One turn sends every row of this set to another row. A few are shown first. Where does it send the rows asked after them?
Z109: [ -8  -8   3 -41 -20 -29 -21  12  -3 -10  14  -2  22 -26 -10  -3  -9  -8
   5   1   5]
Z404: [-10 -28   3 -21 -16  -9 -22  18  18  -2  -3  27  20  -1  19  14 -12   7
   8   9  -6]
Z381: [-35 -28  11 -21 -31 -20  -9  15  -3  -8   1  14  14 -14   5  15 -13   5
   0   5  11]
Z273: [ -7 -25  12 -33 -27 -16 -13  22  -5   7  -4  11   1 -13  21   8 -32  16
   1  -1  -7]
Z285: [-17 -18   9  -7 -30 -15 -16   0  -3   4  -9  -3 -18  -8   1 -18 -17  11
   1  10  17]
Z206: [ 11 -18  -8 -10 -12 -40 -13  25   3 -16 -12  23  19 -12  -3   5 -13   0
  18  11  -1]
Z847: [ 20  14   3   1 -25   3 -13  10  -3   2 -15   9  10  -4  -2   9 -11  18
   5   7  -2]
Z835: [ -5   0 -21  -3 -16 -30  -7  17   3 -30  -5  -5  -1   6   0   3  -5  -8
   7   5  -1]
Z888: [-17  12 -17   1 -10 -17  -9   3   5  -1  -7   7  13 -21  -9   5  -1  16
  14  -3  -3]
Z948: [ -4   8  12 -23 -17   6   4  -6 -15  -8  -5  -2   6 -30  -4   0 -10  11
  18  -1   0]
Z131: [  3 -39  -1 -12  -5 -21 -13  16  -3 -21 -17  17   2 -14  11   7  -8  28
   9   2  -9]
Z538: [ -3 -17   1 -13  -4 -11 -11   4   1  25 -15   7 -14  -4  10  -6 -12  -7
   5   5 -14]
Z774: [ -9  -8  16 -31 -30 -19  -7  26   8 -27 -21  -3  13   1   6  20 -10   1
  18  14   6]
Z219: [ 10 -18  -7 -16  -5 -21 -16   5  -5  -1   3  19   3 -19   0   4  17  13
  -2  13 -23]
Z440: [  3  -9  -4 -24 -28 -46 -11   8   0  -2 -10  -6  -5   7   3   5  -5  32
  14  13  -6]
Z537: [-12 -13  -8   4 -11 -12  -4  13  -1  15   2  -2   2 -30  -4  -6 -23  -4
  13  -1  10]
Z487: [ -6 -11   2 -43  -9 -26  -9  -4   5   1  -2  -5   6   0   6  13  17   6
  22   8 -14]
Z808: [ 19 -11  12 -31 -23 -13 -25  29  -7 -14 -16   3   3 -15  16   7  -7   0
  12 -14  12]
Z489: [ 20   1  -4 -23 -20  -2 -12  14   2 -28  -3 -10  -4  10  11   2  -8 -10
   6   6  -3]
Z940: [  6 -13   5 -10 -12  10  -9   7   3  11   6   2   2 -24   6 -12 -22  -3
  18   4  10]
Z788: [ 12   4   3   4 -11 -14 -22   5  -2  21 -11 -16   1   2   3   2  -3   4
  15  10   2]
Z78: [  4 -12  -2  13 -18   2 -14  15   4  11  -2  10   5 -13  -1   0 -11  -7
   7   7  18]
Z999: [ -9 -21  14 -13 -15  -7 -18  13  -4 -16  -6 -19  19 -28 -10  20  10   3
   3   2 -11]
Z81: [ -6   0  -3 -36 -31 -43  -9  23   3 -13  -5   9   0  -1   7  -1 -17  19
   6  17   0]
Z866: [-20 -24  12  -3 -11  -1 -18   0  19   2 -15  -9  11  -3  -5   0 -12  -8
  16  15   0]
Z166: [ -5   0 -10 -32 -13 -20   1   6  -5 -26   7 -18  -5 -10   3  -7 -16  -9
  11   0  -9]
Z344: [ -9   0   1 -53 -13 -24 -10  18   7  -5  -4   8   8  -4  13  12   3  -6
  11   6 -12]
Z390: [-12  -4  -3   3  -1 -21 -12  -7   3   4  -8 -14   2 -13   1  -6   2   6
  33   9  10]
Z71: [ -6 -32   5 -28 -11 -18 -15   3  -8 -12  10  10  20 -15 -10   7  -3  10
 -11  18 -12]
Z960: [ -6 -25  12 -25 -20  -7 -28  21  -8 -10  -7 -13   8 -14   7  16  -1  19
 -13 -11   0]
Z597: [  5  -3  15 -12 -14 -11  -3 -11 -17  10  -1 -13  -5 -11  -1  -9  -6   1
  22  19  11]
Z855: [ -1 -16  20 -25 -31 -20  -9   7  -3 -16 -18 -19   8   6   0  23   5  10
  20  12   5]
Z556: [ 10 -22   8  -9 -28 -16 -19  16  -6 -20  -9  -5  -5 -24   5  -4  -9  39
   7   6  -1]

Z344 goes to Z774
Z273 goes to Z404
Z597 goes to Z788
Now these:
Z78 goes to Z537
Z440 goes to Z487
Z808 goes to Z206
Z538 goes to Z866
Z489 goes to Z835
Z847 goes to Z888
Z960 goes to Z131
Z219 goes to Z999

